0: [5 6 1 6 2 6 5 6 2 8 2 6 3 7 1 5 6 4 2 3 4 6 5 5 5 4 6 4 5 6 5]
1: [5 1 6 6 4 4 7 4 4 3 6 3 2 6 3 6 5 4 7 7 3 4 4 2 3 4 4 5 3 5 0]
2: [4 6 3 6 4 8 4 5 4 8 4 5 6 7 3 3 3 4 2 2 6 5 6 4 7 5 4 4 5 7 6]
3: [5 2 5 5 3 5 5 4 2 7 6 3 3 5 6 3 5 9 3 5 4 4 5 4 5 3 0 2 4 5 6]
4: [3 8 2 3 6 5 3 6 6 3 6 5 9 5 4 3 2 0 5 3 5 5 4 5 8 5 7 5 6 6 6]
5: [2 9 5 2 8 5 1 7 4 6 2 6 9 5 4 2 5 1 1 2 6 7 6 9 2 8 8 7 4 4 8]
6: [4 5 6 4 2 0 7 4 5 1 9 2 5 4 3 3 3 6 8 9 4 4 4 6 1 5 1 6 3 3 7]
7: [8 0 5 2 7 3 3 2 7 1 6 4 3 2 9 5 3 8 6 5 4 3 4 3 5 4 3 1 6 4 4]
8: [7 1 3 5 4 8 6 4 4 3 3 5 0 7 6 5 4 6 4 4 3 2 4 2 8 0 4 1 5 7 4]
9: [6 7 3 6 3 6 5 6 4 7 3 6 3 7 1 5 4 3 3 2 4 6 3 6 5 5 7 4 3 8 6]
10: [5 6 2 6 2 6 5 5 4 6 2 4 2 8 2 4 5 3 3 3 3 8 5 6 5 3 7 4 3 7 6]
11: [3 5 6 3 4 4 5 4 9 0 5 5 6 1 5 5 6 3 7 5 4 6 5 5 6 5 6 8 5 3 3]
12: [6 6 3 6 3 5 5 4 5 3 5 6 5 5 4 6 6 4 5 5 3 6 4 5 5 5 7 6 3 4 4]
13: [2 8 5 5 3 6 5 5 4 7 3 5 6 6 3 3 5 5 4 5 6 5 6 6 4 5 4 7 4 5 7]
14: [7 3 4 4 4 6 4 3 4 4 3 4 4 3 6 4 4 7 3 5 4 4 6 4 5 4 3 3 5 5 5]
15: [6 6 4 0 3 0 2 3 9 0 5 4 8 0 7 5 4 5 6 6 5 8 5 7 0 7 6 5 5 2 6]
16: [4 6 4 3 3 6 4 6 5 4 3 6 6 5 3 6 5 1 5 4 3 7 4 5 6 5 7 7 5 5 5]
17: [5 5 3 4 3 5 5 6 5 3 6 4 5 6 5 5 3 5 6 3 4 5 3 3 8 3 7 3 6 6 4]
18: [5 7 4 4 4 4 5 4 7 1 7 6 7 3 6 5 4 4 7 5 5 5 4 4 6 5 7 5 6 4 4]
19: [6 6 2 3 4 5 4 4 4 5 5 5 4 4 4 4 6 7 4 4 6 6 3 4 6 3 5 4 5 6 6]
20: [6 7 6 5 1 5 5 5 5 3 4 5 4 5 3 6 6 4 5 4 5 6 5 5 6 5 5 6 5 5 3]
21: [3 2 6 8 9 4 4 4 6 5 9 4 5 6 5 3 2 4 4 4 6 2 4 3 9 3 2 4 5 6 1]
22: [5 4 5 5 5 5 5 4 5 5 6 5 4 5 5 5 5 6 4 4 5 4 5 3 8 4 4 4 5 5 3]
23: [4 5 3 5 6 7 3 7 3 7 0 7 3 5 6 5 6 5 0 2 4 4 6 4 5 5 6 4 6 5 7]
24: [6 4 4 3 4 3 5 4 5 1 3 4 5 6 3 5 3 1 8 4 2 6 5 5 3 5 9 4 4 5 3]
25: [3 3 8 7 4 4 5 6 2 6 2 3 3 3 3 6 6 3 6 6 3 2 3 5 0 6 4 8 3 2 3]
26: [5 4 4 3 4 4 6 5 4 4 6 5 4 6 3 5 4 4 5 4 3 5 4 4 6 2 6 5 6 5 4]
27: [4 3 6 4 7 3 4 3 6 4 8 4 6 2 7 4 4 7 5 6 5 3 5 4 4 4 1 5 5 2 4]
28: [5 6 3 3 2 4 6 4 7 0 6 4 6 4 4 4 4 4 7 5 5 6 5 5 8 5 6 5 5 4 3]
29: [5 4 5 2 7 1 2 3 4 5 3 3 4 0 7 5 5 6 3 4 5 4 6 4 0 5 2 3 6 3 8]
30: [2 6 6 6 4 4 6 5 5 5 5 4 6 7 0 5 2 0 7 6 4 5 3 6 6 7 6 7 4 5 2]
31: [4 6 4 6 2 4 6 4 4 4 5 4 4 5 1 4 6 4 4 6 4 6 4 5 3 5 6 6 4 6 5]
32: [6 3 4 3 5 5 5 4 4 4 2 5 2 3 5 6 4 5 3 4 4 4 5 4 3 4 5 4 4 4 3]
33: [2 5 7 4 7 5 4 5 8 2 7 5 9 4 6 5 2 3 6 6 5 4 4 3 8 6 4 5 6 3 2]
34: [6 5 3 1 3 3 5 4 4 3 2 4 4 4 3 6 5 1 7 4 3 6 4 6 0 6 8 6 4 3 5]
35: [3 1 6 5 7 6 5 4 5 5 5 4 4 6 5 5 3 5 4 4 4 4 4 3 6 4 3 4 4 4 3]
36: [1 4 7 6 7 4 4 5 5 3 7 4 7 3 6 3 2 5 5 6 6 3 4 4 7 5 2 4 5 4 4]
37: [4 2 4 7 5 5 4 6 3 8 3 4 3 6 4 5 4 5 3 4 5 3 4 3 4 3 2 3 3 5 4]

[5 4 3 2 4 5 6 6 6 2 5 4 5 5 5 4 2 5 6 5 4 3 4 4 8 3 6 2 7 6 4] 17 26 28 22 18
[4 8 2 6 2 8 6 6 5 7 4 7 6 7 3 4 6 6 2 2 6 6 5 3 9 3 5 4 5 7 6] 2 0 19 9 13
[8 3 3 3 5 4 4 4 4 4 5 5 4 4 6 5 4 7 5 5 4 4 5 4 6 3 4 2 6 6 6] 14 19 22 26 32
[7 5 6 4 4 2 5 5 5 3 1 5 4 3 5 7 5 3 7 4 2 6 5 6 0 8 7 7 3 3 5] 34 24 12 32 25
[2 9 4 2 8 6 3 4 6 4 4 7 9 3 5 3 5 0 3 3 7 6 4 5 6 7 7 6 6 4 6] 4 5 16 18 33
[2 0 6 6 9 5 5 4 6 5 9 4 4 5 6 4 1 4 5 5 6 2 3 3 8 4 2 2 4 5 1] 21 35 36 22 27
[1 6 7 6 5 3 4 4 5 6 9 4 8 5 4 0 3 6 4 6 7 6 6 6 4 5 0 3 4 5 8] 36 13 27 3 6
[4 6 4 2 5 2 4 4 4 4 2 5 5 4 4 5 6 2 7 4 1 5 6 5 1 6 7 7 5 3 6] 34 24 16 12 31
[4 1 5 6 5 7 5 5 3 6 7 4 3 6 6 2 4 9 2 4 7 2 5 3 9 2 0 0 4 5 6] 3 22 37 35 14
[5 0 7 7 7 4 3 5 2 7 1 5 1 5 4 7 4 4 5 4 2 3 4 5 1 7 3 7 2 4 2] 25 37 32 35 1
[3 3 7 8 4 4 6 4 4 7 9 3 3 3 4 3 6 9 3 8 7 5 4 4 2 5 0 3 2 4 5] 3 27 37 36 22
[5 6 4 3 3 4 4 4 4 3 2 4 4 5 3 7 5 1 6 4 2 6 4 7 0 6 8 6 4 2 5] 34 24 16 12 31
[4 4 4 6 4 5 5 4 3 6 6 4 2 4 5 3 4 9 3 5 6 4 5 4 5 4 1 1 3 5 6] 3 14 37 22 19
[4 1 6 7 7 5 4 6 6 7 5 4 5 6 4 6 3 2 5 4 4 3 3 4 5 5 4 5 4 6 0] 35 37 21 22 1
[3 7 5 4 4 3 4 4 4 5 6 4 8 3 6 2 6 6 3 6 7 7 5 6 3 6 2 3 4 3 8] 13 27 19 29 36
[5 6 5 2 4 1 4 4 5 1 1 5 6 3 4 7 4 2 6 4 2 5 4 7 2 5 6 6 5 2 6] 34 24 16 12 11
[4 0 6 8 7 5 5 6 1 9 1 6 1 6 3 7 4 2 4 4 3 2 4 6 0 5 4 7 2 3 0] 25 37 32 1 35
[5 2 5 7 3 4 6 2 2 7 6 4 2 4 5 3 6 9 2 6 6 3 5 3 4 2 0 2 3 4 7] 3 37 14 22 19
[1 5 5 8 4 7 5 5 3 9 5 4 4 6 5 3 7 6 2 4 7 3 4 4 5 3 2 4 3 6 4] 37 2 3 13 22
[7 3 4 2 3 2 6 4 6 0 2 5 4 4 2 7 3 1 8 5 2 5 3 6 5 5 9 6 4 4 4] 24 34 16 12 28
[4 8 4 4 3 3 5 6 5 4 2 6 5 4 3 6 5 0 6 3 4 6 5 6 5 6 8 6 5 4 4] 16 20 12 34 24
[7 1 5 4 6 4 4 3 4 4 2 3 2 5 6 8 4 4 4 4 2 3 4 3 3 3 6 4 5 4 2] 32 35 14 1 26
[1 6 5 8 6 7 3 6 2 9 6 4 4 6 5 3 8 7 0 3 8 3 4 3 4 4 2 4 4 4 4] 37 2 3 13 22
[3 9 3 5 3 6 4 6 7 4 5 6 7 6 3 4 5 2 4 4 5 7 4 4 7 5 7 7 5 6 4] 16 4 12 20 18
